In the data rows, the value 128 means zero.
Here are some points:
109 121 67 117 161 108 88 163 150 57 93 174 187 82 204 191 160 49 96 105 121 88 122 165 118 114 89 76 112 152 76 146 155 133 12 55 169 164 185 177 131 117 139 123 105 123 88 51 166 38 109 128 60 133 140 106 156 86 137 70 109 77 89 166
131 132 199 126 109 173 170 107 114 200 157 92 86 137 69 97 98 214 162 157 132 179 178 95 139 167 166 161 135 112 147 88 103 123 235 162 72 111 79 112 145 121 143 89 141 127 163 191 84 186 185 123 151 118 110 131 73 144 119 182 150 197 175 105
108 148 173 127 117 165 170 125 129 181 140 114 109 147 100 116 107 161 143 150 106 136 141 103 146 160 126 161 128 103 145 114 106 134 204 143 109 138 75 120 151 148 127 134 125 131 143 153 114 155 136 118 137 117 155 138 114 178 144 151 149 177 153 115
114 90 209 187 44 182 138 162 99 202 191 101 106 176 70 66 104 244 174 141 159 222 159 39 156 132 178 76 94 114 128 34 127 182 179 157 127 90 83 128 160 110 230 74 203 152 236 220 128 255 224 149 255 193 61 175 69 180 83 255 128 192 152 78
141 148 102 119 141 110 101 80 152 79 94 163 102 110 150 159 153 89 74 116 144 107 95 170 124 94 136 177 138 149 125 207 159 105 100 178 128 108 111 97 74 113 60 206 100 105 64 108 147 125 92 153 84 94 142 100 178 110 149 86 148 80 119 133
117 121 154 134 119 122 135 127 134 156 132 136 115 143 120 116 114 171 156 122 143 136 148 115 154 143 110 136 115 116 119 119 117 143 146 124 110 93 111 111 119 115 152 86 149 141 137 143 141 183 175 121 141 120 98 146 113 138 105 156 133 157 117 99
122 91 144 169 68 136 132 119 93 195 169 73 135 174 72 56 104 177 169 131 168 174 126 88 154 106 175 116 140 126 164 72 121 129 164 152 131 103 124 109 156 154 198 118 193 157 209 223 113 209 133 140 255 184 100 142 107 166 78 181 123 163 151 94
108 98 214 122 107 147 185 138 109 196 125 64 88 149 74 118 133 221 170 140 104 168 159 44 153 154 139 143 159 98 173 91 122 150 205 169 71 105 78 137 148 124 146 74 138 121 168 167 97 212 211 145 185 117 104 136 81 160 133 198 145 200 159 105
146 133 124 124 113 118 124 113 128 151 128 104 144 129 126 113 123 127 143 143 144 121 140 115 127 133 147 128 127 122 146 128 114 127 148 144 112 137 139 138 125 148 129 133 153 133 116 147 120 118 122 123 125 116 137 123 132 124 126 118 129 126 132 112
119 144 124 81 137 131 144 127 136 124 119 126 109 111 127 137 122 133 115 139 100 107 131 149 126 161 119 156 122 114 135 144 107 115 145 149 111 147 107 125 108 129 100 141 82 111 111 105 121 115 120 116 61 97 149 136 134 114 149 100 140 142 132 139
136 130 78 122 161 108 106 150 138 67 111 168 151 97 169 165 150 69 102 102 135 108 115 175 128 113 111 101 134 151 90 144 139 132 60 90 149 126 174 145 110 109 106 136 110 120 108 74 155 77 111 128 87 137 116 120 148 97 132 88 119 79 91 148
122 155 144 105 122 158 172 96 132 170 142 105 79 145 85 109 97 154 131 163 103 114 125 148 147 155 143 200 110 97 150 117 96 89 226 167 87 144 83 92 148 167 102 156 96 120 143 148 90 146 100 111 119 83 153 157 118 162 137 135 148 173 145 116
136 128 111 128 115 136 122 114 130 122 124 129 147 130 133 128 129 123 113 136 129 129 117 137 121 122 127 125 120 139 133 125 129 125 143 141 132 134 129 134 109 141 126 141 130 129 125 127 125 123 105 147 125 129 138 121 134 136 129 127 130 113 129 134
118 66 74 184 120 95 51 164 105 81 121 149 178 139 168 125 165 94 104 85 152 158 116 114 115 78 132 38 142 184 89 107 183 146 3 72 200 94 211 142 125 108 188 110 181 140 183 140 176 150 138 186 222 212 87 123 148 134 75 140 91 79 118 133
120 120 144 121 136 121 131 139 126 130 115 125 137 125 128 130 145 128 132 118 126 135 142 130 131 126 115 125 149 116 123 131 133 142 109 109 131 145 124 124 142 118 126 98 147 127 121 93 125 127 139 142 119 114 122 122 131 121 136 118 130 123 135 139
119 91 176 191 52 144 153 97 99 226 164 48 119 200 58 24 89 205 188 143 169 187 123 63 175 82 181 135 155 114 182 73 144 137 192 184 142 84 93 108 171 152 202 123 197 162 224 234 124 255 169 148 255 181 110 143 116 183 82 196 132 186 181 85
146 101 68 155 145 92 72 179 126 98 109 152 200 130 182 156 157 70 89 70 145 110 119 146 103 78 103 81 162 163 95 152 170 136 0 66 204 129 218 161 135 113 147 141 141 132 114 92 170 97 121 151 137 157 127 99 162 102 109 84 108 64 115 165
141 164 132 96 171 133 147 145 146 110 104 159 124 106 153 172 157 98 113 144 90 108 134 155 93 169 98 161 136 121 121 167 116 134 138 91 100 164 119 134 124 117 66 127 99 110 79 92 118 58 127 104 42 83 139 114 116 106 169 96 131 136 123 157
135 134 186 162 64 148 169 98 122 196 159 82 101 164 51 82 97 198 175 158 151 157 138 81 152 118 164 146 130 101 171 78 113 121 214 190 95 97 83 108 154 154 157 104 154 138 177 200 104 202 147 99 211 142 121 145 106 161 120 188 150 183 164 93
123 118 131 143 120 117 118 145 123 126 152 125 103 129 106 122 139 150 141 134 123 145 138 121 122 127 141 117 120 122 114 117 129 138 134 142 139 127 111 110 140 135 151 129 141 121 159 130 119 143 124 116 158 143 114 141 113 131 132 140 115 147 136 122
128 155 155 78 181 138 128 168 151 101 116 169 108 80 163 187 166 119 95 116 76 143 159 137 108 187 94 148 111 124 107 169 90 144 143 83 89 166 129 130 103 95 70 118 91 115 82 79 119 58 166 140 40 95 117 108 95 104 168 147 128 137 97 152
141 181 99 89 150 124 144 133 139 98 143 157 100 84 132 158 134 110 107 156 117 89 127 173 120 141 131 144 95 117 116 170 100 110 152 141 108 152 94 106 133 127 79 180 94 90 86 98 118 66 74 107 38 86 171 136 124 114 155 92 127 133 106 151
121 163 166 92 129 162 190 117 132 176 126 106 101 113 95 140 92 172 157 162 111 121 143 121 140 173 132 160 110 88 137 109 92 116 216 168 66 130 84 113 131 142 97 107 105 112 105 124 96 122 130 99 82 101 143 143 108 148 147 143 153 179 129 121
118 157 174 110 106 156 193 93 118 190 149 87 84 148 86 92 95 179 163 175 119 142 142 114 137 168 147 173 126 92 169 109 82 114 246 186 76 135 75 110 146 166 120 117 134 128 142 180 84 162 125 98 125 97 149 139 102 157 135 161 144 198 167 104
127 143 136 117 109 129 166 97 121 171 120 95 126 150 97 93 103 147 157 152 134 106 130 124 135 127 127 161 146 104 164 131 115 112 175 164 108 131 100 114 137 159 126 136 135 133 116 152 114 148 110 108 124 105 162 131 128 145 124 102 144 156 156 127
132 93 141 164 95 128 121 153 120 140 144 111 150 143 110 108 118 163 152 108 134 157 134 70 136 99 144 105 131 135 122 89 158 168 99 112 160 112 137 150 147 129 189 84 172 142 164 138 135 150 157 130 202 182 109 140 112 131 114 157 112 116 116 107
133 133 128 110 157 106 125 112 147 82 101 137 102 111 148 161 162 120 113 124 125 128 121 132 131 136 122 134 137 143 117 181 128 139 109 170 110 113 122 116 70 81 69 130 89 111 81 98 137 129 156 153 94 83 96 124 141 99 149 152 126 81 116 132
127 107 122 98 177 105 97 169 138 66 81 167 163 99 183 182 170 87 91 82 106 101 135 141 120 135 76 121 130 150 94 161 148 140 42 78 145 148 162 163 103 85 99 113 106 117 73 43 163 81 145 143 74 118 122 113 148 101 153 90 117 80 85 163
145 133 126 146 115 125 135 112 120 151 126 102 128 145 106 111 127 125 136 146 137 126 122 124 122 117 140 143 147 127 164 132 132 113 156 149 118 130 131 100 145 156 143 133 149 141 127 152 108 137 101 132 132 140 136 101 129 132 131 125 120 140 146 127
130 131 171 132 74 159 170 101 117 182 163 92 103 152 56 101 96 191 168 163 150 145 140 96 166 132 166 144 115 98 156 83 114 127 221 178 73 89 58 109 139 160 143 108 162 138 169 204 96 193 138 115 185 148 107 138 93 169 119 174 140 209 147 97
143 151 83 112 182 102 99 125 144 55 93 162 123 92 178 171 153 64 85 117 120 88 107 188 113 110 104 142 131 150 111 189 148 111 86 100 138 142 146 133 103 122 69 160 91 111 76 57 144 79 76 131 51 91 151 118 157 93 156 62 130 66 114 160
137 157 84 95 189 108 118 131 140 64 85 166 116 81 177 185 153 61 86 119 109 81 105 199 91 143 107 158 131 141 120 205 137 105 87 120 121 151 147 128 82 121 58 166 74 108 48 60 138 51 89 110 11 74 155 108 160 88 154 48 132 74 102 159
132 119 59 129 174 91 70 177 145 45 117 176 161 92 183 177 172 62 80 85 124 106 119 178 109 98 95 89 116 166 71 177 165 136 7 59 180 128 192 144 107 101 111 125 105 119 99 50 164 60 117 136 71 135 113 120 159 92 134 77 102 55 70 161
130 139 150 123 119 144 151 116 122 163 146 116 120 134 97 120 109 158 146 153 126 132 142 114 148 127 127 143 115 109 147 100 113 123 167 147 112 125 94 121 144 140 131 115 129 133 135 147 110 142 135 117 131 122 139 134 107 133 121 129 137 157 147 123
133 143 164 134 109 141 168 109 134 175 139 102 108 146 86 95 102 164 165 155 131 140 135 110 129 150 135 169 149 109 168 117 104 125 203 149 101 135 88 109 147 144 133 114 134 133 144 161 102 156 140 109 146 105 147 136 108 140 142 139 145 158 149 116
124 156 157 107 140 149 163 116 136 165 128 123 106 133 107 121 103 144 135 154 105 120 124 122 136 164 134 163 122 99 146 131 99 123 203 156 98 143 78 120 139 148 104 138 110 127 123 141 106 129 131 111 101 107 155 134 116 135 135 137 133 155 143 129
127 166 128 79 155 135 149 101 150 102 110 148 94 98 135 173 127 120 112 160 101 101 135 171 112 163 110 164 110 105 131 172 106 111 167 169 88 153 81 115 87 125 64 151 68 98 68 92 109 90 106 111 35 64 151 132 135 106 167 112 159 126 121 132
124 150 107 90 187 107 100 154 148 41 91 180 152 71 203 192 176 53 76 108 95 107 138 180 100 150 75 115 117 153 80 176 122 145 55 80 151 172 161 152 95 89 82 123 80 118 67 32 145 28 121 143 22 102 136 116 146 85 164 89 134 77 92 169
135 120 104 143 144 105 106 130 124 96 121 133 145 124 146 132 143 97 126 109 152 139 125 146 127 102 133 97 138 151 112 132 149 151 77 102 176 131 165 132 129 106 130 126 147 126 129 113 142 112 126 151 136 146 114 105 143 106 124 130 124 88 134 140
137 146 75 108 193 113 102 153 151 47 100 176 134 67 200 185 157 57 75 105 123 79 113 192 100 127 96 106 113 144 78 169 142 123 51 85 138 136 176 144 101 106 67 146 67 99 78 37 157 43 110 138 38 107 138 104 174 81 157 80 130 61 79 177
157 168 45 108 150 104 85 94 159 58 124 183 113 100 167 143 134 42 89 137 134 74 97 215 95 116 124 144 108 144 121 193 132 98 108 124 145 134 160 113 85 140 69 193 82 107 74 78 141 44 47 102 11 98 148 106 171 76 138 42 130 57 110 166
126 134 87 89 187 124 108 152 147 74 106 184 153 86 194 179 148 71 77 104 127 80 118 179 115 145 72 105 123 137 96 170 141 123 46 89 150 141 158 141 103 91 106 151 83 113 75 55 150 64 122 121 49 102 134 116 149 90 142 88 115 96 98 159
129 118 137 134 132 135 132 132 123 138 137 127 123 138 132 114 121 134 123 119 131 136 119 123 133 128 134 134 128 122 133 124 128 126 129 133 131 126 130 122 132 129 129 141 134 128 150 136 133 138 131 135 146 138 128 140 138 141 115 140 121 139 125 122
Then 24 other points, each followed by its number:
146 93 90 167 142 78 59 176 121 84 119 150 170 126 173 129 168 89 104 86 144 145 111 124 109 96 127 75 146 168 100 142 157 150 20 82 183 125 201 145 124 108 154 119 159 141 133 129 162 122 125 145 169 168 94 125 142 108 107 120 91 82 110 121 0
148 184 213 61 117 195 254 84 157 221 109 106 70 143 57 139 85 194 157 179 87 121 152 94 136 205 125 230 119 75 202 104 67 100 255 207 27 162 43 106 120 149 42 138 70 96 74 145 76 116 128 71 62 57 175 134 72 122 204 144 175 197 155 115 1
146 126 107 130 162 103 103 160 130 76 110 162 140 87 160 168 164 85 111 102 131 121 128 148 98 120 109 102 127 148 103 155 148 143 43 76 151 144 156 141 97 93 106 117 119 121 95 71 143 81 139 134 83 134 121 117 135 90 149 101 114 79 99 149 2
110 117 171 151 69 148 168 99 118 210 155 51 148 181 58 61 83 180 187 148 140 163 137 61 151 115 163 132 153 105 165 65 126 129 195 165 113 113 91 126 180 162 201 115 186 165 174 208 100 200 130 125 218 154 144 138 110 175 112 164 135 193 160 108 3
135 197 144 52 179 149 178 105 142 128 103 151 67 92 118 182 133 131 110 171 60 97 138 161 103 202 103 196 120 100 153 179 77 94 211 169 47 159 73 115 87 124 17 147 56 89 45 83 93 58 115 92 0 56 182 125 112 110 192 102 157 149 126 154 4
150 136 76 160 102 128 119 86 124 104 130 148 126 131 118 82 82 106 147 132 175 121 87 151 130 90 170 129 105 112 134 104 137 98 128 125 160 156 140 97 139 139 133 192 156 124 146 169 142 131 37 109 164 165 136 141 153 129 108 90 124 109 144 106 5
122 46 153 202 102 131 96 154 85 182 165 66 158 164 96 65 109 192 169 100 148 173 126 57 139 105 173 92 188 135 108 47 150 149 91 121 157 85 121 104 162 136 232 74 214 161 213 188 130 245 187 165 255 188 98 156 115 188 61 174 96 171 145 79 6
137 68 151 201 26 122 114 124 89 205 173 51 153 204 60 38 105 204 191 128 181 194 138 56 162 72 182 89 157 141 168 56 153 158 140 165 158 61 146 125 169 156 243 97 235 169 218 243 127 255 162 152 255 202 75 145 102 165 58 193 106 166 172 86 7
130 70 122 184 108 113 73 159 106 94 132 104 156 143 126 112 142 141 140 79 174 173 111 82 134 81 160 66 134 155 104 101 181 158 49 87 188 103 157 130 133 100 197 92 201 153 171 137 144 183 167 166 231 197 95 137 125 129 81 162 102 92 117 103 8
134 80 55 198 144 76 25 179 121 60 136 173 171 114 176 127 160 84 117 84 187 131 93 144 136 49 152 58 119 157 66 125 171 174 0 43 210 106 203 160 162 128 188 119 178 145 172 133 175 103 100 128 191 192 59 118 149 121 73 104 72 79 103 99 9
132 117 139 164 78 139 166 92 112 209 153 92 92 170 83 58 88 178 160 162 157 122 108 112 161 107 180 162 130 113 187 102 128 113 192 199 118 92 108 104 144 177 166 146 147 133 170 194 129 201 121 104 196 133 131 158 123 164 108 144 128 169 164 99 10
117 152 182 103 79 177 195 89 109 214 152 72 102 146 68 84 84 207 193 176 128 139 153 82 160 169 149 172 137 74 174 89 77 119 255 197 65 137 49 111 144 155 142 111 142 134 147 204 85 186 135 112 136 108 147 136 101 171 133 166 146 227 162 96 11
127 104 98 154 87 125 101 119 129 130 142 120 170 149 128 95 109 113 136 131 163 112 109 125 145 79 130 105 123 127 124 105 143 139 119 116 155 113 143 140 149 161 187 134 170 149 159 153 138 149 101 125 176 154 132 133 143 146 91 106 117 131 132 110 12
133 124 113 160 124 103 106 126 131 118 127 126 152 140 125 122 135 100 121 130 152 119 109 143 133 80 130 115 126 149 137 134 155 115 96 121 168 106 139 140 152 144 148 144 148 124 142 136 135 130 97 122 169 152 134 115 146 147 118 119 125 110 141 146 13
139 114 145 146 135 125 107 125 120 113 131 128 107 135 122 116 127 144 124 111 138 153 127 120 131 115 146 137 122 147 126 140 143 127 123 146 137 124 130 117 124 108 128 143 138 135 140 140 138 158 132 146 164 132 112 137 123 129 122 134 119 119 130 102 14
124 115 157 140 113 135 129 131 118 174 148 116 116 144 104 107 111 169 143 131 134 149 137 116 154 135 135 135 120 127 134 108 107 127 141 135 123 118 100 106 137 124 155 112 140 141 165 153 128 168 158 121 172 134 113 154 116 140 112 154 133 156 141 100 15
119 150 203 104 107 179 206 120 123 198 134 90 94 149 71 116 93 198 160 157 99 136 149 80 149 178 124 188 127 79 168 88 74 118 255 173 67 143 55 126 158 159 120 127 125 122 143 181 86 153 143 99 136 106 149 138 94 171 159 169 149 223 155 106 16
110 103 94 141 108 112 88 139 122 119 134 130 159 124 141 118 135 130 128 112 144 141 120 122 122 112 117 85 127 139 100 132 146 138 64 119 164 117 137 126 106 108 173 113 145 137 135 133 156 158 149 141 153 139 131 143 148 132 100 126 123 115 116 126 17
120 159 106 95 176 132 147 93 157 85 83 156 114 106 169 164 121 80 99 129 113 74 114 177 118 133 109 179 125 135 122 169 131 105 122 134 116 150 129 126 99 135 68 171 65 106 76 78 135 60 79 112 26 76 171 120 155 100 168 53 136 94 115 136 18
125 162 104 79 174 135 127 140 146 86 88 166 127 84 164 188 152 76 85 127 77 95 120 170 101 162 94 147 127 129 109 178 122 114 111 107 105 166 135 139 98 103 52 150 74 94 58 53 134 59 109 139 11 92 163 110 144 102 166 90 136 99 109 184 19
124 159 124 93 137 142 164 126 136 134 124 114 113 116 134 124 122 127 122 150 92 111 118 151 113 154 119 155 107 112 130 148 102 118 180 127 98 148 99 127 129 144 97 140 108 129 107 111 106 92 111 109 71 93 157 121 125 139 136 110 133 145 117 161 20
100 162 157 111 93 158 181 108 120 186 159 95 139 124 84 110 86 152 194 188 124 105 161 110 145 135 134 131 125 79 130 72 84 130 216 148 99 143 51 136 183 180 176 100 143 131 142 150 81 140 109 81 129 106 172 138 106 144 136 128 146 206 154 112 21
114 141 166 129 103 137 178 110 111 193 154 87 97 156 75 89 105 188 178 169 136 129 139 83 160 144 151 155 141 84 172 114 89 129 214 189 76 115 79 117 165 159 143 129 141 128 143 202 100 180 129 92 157 108 125 139 102 160 136 153 131 209 169 89 22
125 129 119 87 197 114 96 170 152 52 87 189 119 69 193 223 168 95 72 70 99 116 143 162 109 160 65 117 96 131 81 176 135 153 54 77 135 154 157 149 61 52 71 110 67 101 65 24 158 56 171 142 22 98 110 120 132 77 171 105 117 73 79 139 23
Which two of these numbered points are nearest to each point below by angle, seen from the average point of the first points? Their numbers follow each, nearest first.
135 117 121 138 102 139 130 107 116 151 139 112 129 147 123 105 115 144 132 137 148 134 124 111 129 119 143 122 129 139 136 118 141 127 132 153 125 104 145 131 129 134 146 129 142 135 140 151 122 148 139 139 158 147 116 124 134 130 118 142 120 128 138 121 > 7 6
134 169 135 105 145 146 164 112 142 138 131 133 105 127 124 132 117 126 126 157 101 115 132 145 115 166 126 161 125 112 142 137 95 115 205 145 82 154 101 132 130 157 88 144 103 124 105 123 99 99 99 116 79 92 157 128 124 124 151 125 138 145 140 135 > 20 4
119 106 135 140 92 135 112 134 125 151 126 114 161 145 136 93 131 148 136 118 142 153 130 97 139 122 130 97 143 119 123 112 140 147 106 134 132 104 145 144 132 120 176 114 166 143 139 152 139 176 166 157 167 155 115 120 136 143 99 161 120 141 142 122 > 6 7
120 193 128 65 183 143 177 122 145 117 126 133 59 101 131 164 133 129 117 181 70 88 137 166 95 211 105 191 104 87 131 175 64 99 218 151 62 170 58 103 91 141 47 135 61 93 66 96 88 80 110 87 0 40 158 130 112 133 156 102 148 165 127 149 > 4 20
132 110 98 159 109 127 92 141 121 101 146 146 159 133 147 122 131 110 120 125 151 138 119 126 137 94 138 79 119 145 101 111 154 152 70 104 184 125 152 149 149 135 187 120 163 158 160 137 147 138 113 140 181 175 113 131 136 123 95 138 105 109 127 124 > 9 8
136 140 128 137 136 153 140 137 127 125 150 138 109 117 126 119 108 133 134 133 150 138 121 140 122 125 154 129 104 113 128 116 139 128 138 129 138 109 137 126 136 135 127 149 111 129 144 121 121 124 125 118 123 135 119 135 133 123 117 141 130 122 127 122 > 5 10
121 191 210 71 130 168 232 98 150 201 115 113 68 126 71 130 95 187 150 180 89 111 161 122 119 218 135 218 127 80 181 127 62 115 255 198 27 155 33 112 118 148 65 133 89 119 83 151 78 120 144 81 50 40 169 134 88 141 181 146 165 209 152 121 > 1 16
140 123 60 131 187 98 68 188 144 32 101 200 181 74 204 191 180 41 60 73 130 89 103 187 95 104 96 69 111 167 73 186 163 129 0 32 188 131 200 153 114 87 112 147 119 112 84 40 178 31 107 138 61 148 127 100 161 74 129 73 105 38 69 195 > 2 23
128 97 98 149 140 96 79 143 130 73 119 161 162 132 178 140 156 88 112 89 148 139 117 143 131 106 115 79 131 166 92 132 156 151 36 87 186 120 198 153 109 94 150 113 144 128 133 109 167 109 137 154 150 160 92 123 146 105 107 112 112 79 105 132 > 0 9
121 131 157 126 119 150 158 148 131 171 137 122 130 112 101 125 118 165 137 145 103 120 137 117 122 161 112 127 123 103 133 104 90 115 173 112 103 125 103 130 173 135 127 120 107 121 155 135 89 125 135 101 129 108 126 133 106 145 143 166 129 172 145 139 > 16 21
125 162 163 112 91 167 191 97 123 187 166 93 93 133 69 101 91 186 176 192 135 133 148 118 136 172 145 154 117 90 161 99 64 99 237 201 49 111 47 99 143 167 133 129 127 130 147 183 82 160 124 86 117 107 135 162 87 152 138 160 145 202 153 103 > 11 16
146 106 84 181 99 156 106 128 99 107 117 93 153 137 118 102 131 91 112 119 117 176 86 109 88 83 195 73 160 174 166 95 182 109 103 120 180 134 201 150 154 140 132 189 165 132 173 166 101 137 78 210 232 204 137 97 150 139 92 148 113 80 159 179 > 13 8
149 132 109 171 119 115 74 137 134 97 151 167 163 126 165 113 141 101 94 116 143 141 113 160 107 97 132 98 98 170 90 121 149 146 83 81 180 119 170 141 111 128 140 131 145 164 129 114 161 103 123 140 155 173 119 120 136 123 90 115 112 70 99 135 > 9 0
122 157 142 73 164 144 151 139 152 93 108 162 142 84 142 186 132 95 98 124 74 87 143 157 111 165 92 153 118 118 119 142 111 117 129 104 114 185 115 155 133 119 66 140 59 99 78 61 108 42 107 105 22 88 169 117 119 93 189 92 137 113 109 173 > 19 18
125 109 155 161 96 121 138 117 117 179 148 104 122 160 83 82 124 166 163 143 144 158 139 100 135 116 149 117 137 119 150 98 114 126 168 150 126 116 82 92 165 145 170 118 180 136 168 197 115 186 136 135 214 156 130 128 105 174 114 171 133 183 154 111 > 3 7
124 91 82 186 103 114 102 122 132 136 131 122 182 173 119 89 112 85 119 114 160 121 91 133 141 56 146 107 147 165 146 125 186 123 59 120 204 105 175 128 156 165 187 169 171 171 175 152 159 166 91 144 220 173 136 119 161 141 90 98 122 77 132 130 > 13 12
127 99 73 97 167 95 51 172 121 40 101 185 170 80 202 189 181 72 77 88 120 108 146 144 121 101 92 80 119 164 74 154 154 154 0 72 163 136 183 173 115 82 112 135 105 103 90 42 168 60 127 165 62 135 116 107 141 80 139 83 99 69 90 159 > 2 23
120 121 123 128 166 109 94 165 140 69 115 151 156 106 181 168 164 68 97 98 120 119 127 138 116 113 93 95 124 150 85 129 139 143 70 61 158 144 163 147 127 107 131 119 126 121 116 71 145 73 127 134 98 142 123 121 133 107 141 112 115 94 95 152 > 2 23
128 56 115 207 103 102 70 170 108 118 138 126 191 160 152 91 139 111 127 68 189 170 109 86 150 54 144 45 139 169 104 83 188 165 13 71 219 94 203 155 156 115 225 100 199 167 209 156 176 181 158 170 255 228 66 127 149 148 61 162 100 96 115 101 > 8 17
126 201 145 27 199 139 178 100 162 103 96 157 83 84 143 176 133 94 97 176 55 54 136 176 102 196 91 235 122 78 153 200 61 92 234 156 38 188 56 111 117 144 0 186 41 76 30 71 95 31 63 79 0 26 199 113 132 97 199 66 154 156 116 159 > 4 20
113 74 126 215 77 117 81 131 98 160 167 96 143 180 92 56 117 168 154 92 180 181 118 91 163 60 168 70 130 152 118 75 160 128 84 120 196 81 153 107 167 121 222 119 201 165 235 196 156 233 152 165 255 202 82 165 138 178 48 202 116 134 147 90 > 6 7
139 86 89 146 94 98 87 128 111 127 130 102 165 131 141 89 128 106 144 130 171 146 112 109 141 83 152 80 152 144 130 121 149 158 83 131 141 100 165 134 119 133 194 127 184 151 131 159 145 157 116 143 187 156 94 103 147 126 88 113 111 113 139 111 > 12 8
137 103 44 140 145 87 80 170 139 34 100 171 162 78 180 170 173 38 86 91 146 80 100 190 112 95 133 67 113 166 92 162 181 134 0 77 177 126 201 160 105 129 115 149 103 107 94 48 170 55 86 114 85 143 106 110 159 75 129 50 93 29 74 165 > 2 0
115 128 170 128 76 146 179 91 99 207 166 53 98 180 56 67 88 202 192 168 130 144 140 71 140 156 167 161 139 106 184 84 101 128 235 189 94 118 69 107 127 151 159 123 177 141 165 217 91 212 137 127 186 126 128 142 91 167 114 166 134 195 168 85 > 22 11
134 131 195 145 75 142 170 70 116 205 162 81 96 181 59 72 89 199 174 158 144 155 143 78 150 133 162 168 132 101 169 88 105 113 240 199 99 108 63 93 149 156 155 127 154 145 171 217 92 213 139 126 202 124 139 133 102 176 114 182 153 190 171 91 > 22 11
131 155 164 107 107 153 186 83 135 209 140 92 96 160 93 94 101 170 147 172 135 145 139 109 134 173 154 167 139 119 167 118 89 114 228 187 76 125 83 99 122 149 129 121 117 152 145 188 110 174 141 102 127 92 136 136 107 156 136 146 148 171 156 106 > 11 22
119 164 164 87 136 147 195 99 128 183 115 104 85 128 114 119 119 162 142 180 92 114 143 121 135 181 146 198 145 93 182 146 88 114 224 189 57 135 66 116 110 131 74 131 105 116 79 139 105 138 149 111 65 76 148 135 108 141 150 131 142 165 150 124 > 1 16
135 116 91 122 158 97 70 154 128 71 98 159 164 103 178 158 158 74 107 97 127 115 117 143 102 111 100 99 123 155 79 146 138 141 43 84 170 134 175 141 115 112 115 113 120 115 90 74 148 77 104 138 100 141 129 117 147 104 127 101 113 81 100 135 > 2 0
123 204 211 65 127 199 249 74 131 221 148 97 56 129 64 122 67 198 174 212 83 111 167 128 133 214 131 218 111 57 191 112 57 87 255 206 30 161 3 97 140 174 74 135 84 112 110 152 57 134 130 82 44 52 194 153 82 156 180 156 182 228 170 125 > 1 16
149 75 53 175 136 60 25 158 135 27 101 182 194 124 203 150 176 52 85 69 170 117 106 155 112 58 110 49 132 197 73 150 197 156 0 66 210 104 235 170 96 93 160 122 152 131 106 78 193 92 122 153 164 178 75 105 167 73 97 84 83 6 89 140 > 0 9
142 138 144 67 175 107 124 160 144 89 79 157 150 82 173 195 181 98 96 100 91 115 146 138 116 173 69 129 137 137 100 174 123 152 60 88 100 150 132 149 81 74 81 91 97 118 35 47 156 67 186 121 22 78 112 111 116 87 162 108 123 98 83 149 > 23 19
133 146 108 92 177 125 118 128 144 67 100 178 110 87 173 185 141 82 70 122 89 102 119 187 93 158 101 160 111 152 106 172 120 109 115 120 113 153 136 124 90 109 54 144 56 94 66 66 132 54 100 131 31 85 149 133 140 101 157 81 127 79 95 158 > 19 18
136 60 128 219 87 114 73 151 111 113 144 132 184 174 116 94 118 129 116 77 168 170 107 83 132 42 150 75 130 179 120 77 206 154 32 80 238 111 196 145 159 114 203 121 202 154 199 150 163 178 140 154 255 227 90 143 129 131 79 156 102 79 127 104 > 8 9
126 127 156 148 73 142 168 81 102 205 156 75 87 191 54 58 83 181 169 174 141 133 121 91 155 113 179 172 139 91 204 114 111 104 244 212 110 110 85 106 156 179 143 173 147 128 177 222 83 216 97 119 215 127 135 122 127 173 118 172 130 194 190 101 > 10 22
153 126 85 136 166 100 72 129 142 59 110 191 144 97 171 152 144 69 84 102 153 109 109 187 115 106 110 101 119 156 67 164 146 129 49 94 161 114 180 137 108 113 103 147 103 119 112 65 155 79 97 144 81 122 117 110 152 97 118 81 99 49 103 152 > 2 23
140 104 71 141 161 95 58 145 144 57 90 170 153 81 166 165 166 81 106 99 116 106 119 133 110 93 111 103 142 152 102 180 164 133 27 90 138 119 186 147 113 101 94 135 105 125 95 100 170 86 124 157 104 122 115 107 164 83 112 94 117 42 91 143 > 2 0
130 102 172 139 65 135 149 72 113 200 113 57 93 178 79 73 121 195 161 129 161 169 122 92 167 126 173 164 157 133 175 114 142 127 196 203 90 79 99 103 98 129 144 123 176 162 131 204 132 236 174 158 194 121 92 134 117 163 107 154 134 151 157 100 > 10 3
125 89 84 171 130 105 80 149 119 95 122 130 174 144 154 110 138 105 128 87 152 139 116 113 128 84 127 90 138 141 97 117 170 150 43 87 201 128 172 141 154 123 177 137 175 138 160 143 162 151 108 161 192 181 121 126 154 138 98 112 101 100 125 125 > 9 0
117 111 50 118 182 99 64 174 125 40 99 178 156 85 225 182 171 50 70 88 131 98 112 170 108 119 98 79 121 169 68 174 158 133 0 76 166 147 204 156 103 94 114 157 95 104 102 68 181 66 116 160 75 129 124 125 171 101 119 83 101 59 92 153 > 2 23
116 115 184 90 146 139 157 136 120 174 116 117 102 124 129 138 131 173 126 125 96 144 151 103 149 165 112 158 132 106 128 130 110 136 179 136 105 150 98 134 120 107 107 110 126 124 112 139 116 158 187 143 131 111 128 118 110 145 146 170 147 175 134 134 > 16 11
113 115 183 149 77 162 166 134 90 230 172 64 115 170 66 62 91 215 179 154 136 171 149 77 142 157 158 140 144 96 158 48 83 122 222 155 90 101 80 123 183 172 183 94 164 153 196 221 102 212 164 132 226 148 120 153 76 191 95 189 136 217 182 100 > 3 15
122 115 197 115 106 168 170 151 112 175 129 105 114 142 105 133 121 200 160 134 95 178 167 54 133 183 116 124 143 112 141 77 98 143 189 135 70 124 99 145 130 119 149 59 143 121 151 155 110 167 197 139 163 137 111 143 72 160 133 200 141 182 146 114 > 16 11
